The same turns and mirrors carry the whole set onto itself and the rows of a family onto each other. Which other rows belong to the same family as each row named below? List them in the order they appear above.
These 25 rows form 5 families of 5 rows each.
J_715: [-3,-51,0,-14,-24,21,-19,28,40,19,-30,8,26,-20,26,9,-15]
J_780: [-7,-26,-15,-26,-9,28,-5,27,25,12,-6,26,34,-20,24,-38,16]
J_337: [-3,-35,-19,-15,-23,31,-10,44,9,4,-11,16,25,-43,16,-23,19]
J_920: [31,-15,-11,13,-18,8,-28,27,58,12,-3,-29,13,2,40,8,-7]
J_522: [16,-15,-4,12,-18,4,-23,28,46,3,12,-43,0,-11,40,1,5]
J_22: [25,-31,-56,-15,-6,38,9,5,2,7,4,7,36,-18,11,-13,-16]
J_803: [28,-18,-8,4,-16,-4,-15,32,46,5,-7,-38,13,14,28,8,-18]
J_43: [29,-4,-19,-11,-11,7,0,-5,11,-1,41,-14,22,-11,44,-5,-4]
J_230: [-3,-13,-12,13,-20,-7,-15,33,46,12,-8,-34,23,3,39,11,-8]
J_969: [29,-21,-53,8,-3,33,15,9,-3,5,-2,9,27,-17,12,-16,-13]
J_936: [-3,-17,-32,-27,-26,22,-12,49,21,9,-12,15,37,-22,5,-18,18]
J_121: [15,-40,18,-21,-33,9,-20,45,29,5,-26,2,18,-14,18,8,-11]
J_271: [27,-14,-20,-1,-18,5,-21,20,55,14,7,-41,10,7,25,11,-8]
J_457: [9,-9,-5,7,-10,-3,16,-4,6,3,23,-21,7,-8,32,1,-14]
J_173: [8,-46,-5,-1,-31,24,-25,45,41,12,-27,-15,4,-28,12,8,-1]
J_223: [35,-32,-39,-12,2,32,15,8,-1,0,-2,11,32,-7,14,-27,-18]
J_561: [10,-37,10,-25,-40,13,-21,36,34,16,-14,-4,7,-23,7,19,-7]
J_635: [32,-25,-21,10,-4,19,3,-6,10,-4,28,-26,5,-24,41,-7,-11]
J_765: [19,-39,14,-15,-32,23,-23,33,41,19,-24,7,5,-24,13,6,-4]
J_511: [18,-28,-57,4,2,38,5,16,7,0,6,-3,29,-26,22,-34,4]
J_423: [8,-23,-26,-25,-15,23,-8,51,21,3,-21,20,43,-12,13,-32,9]
J_302: [7,-12,-25,-14,-21,27,-5,45,17,9,-16,26,26,-24,5,-31,22]
J_460: [35,-6,-15,11,-14,3,1,1,8,-3,29,-12,20,-15,52,0,-10]
J_949: [34,-4,-10,-4,-4,-2,8,7,9,-9,29,-18,18,2,41,-17,-10]
J_610: [15,-22,-43,1,10,32,18,-3,15,14,3,-2,18,-2,7,-31,-9]

The rest of the family of J_457: J_715, J_780, J_230, J_610
The rest of the family of J_423: J_803, J_121, J_223, J_949
The rest of the family of J_460: J_920, J_969, J_765, J_302
The rest of the family of J_271: J_22, J_43, J_936, J_561

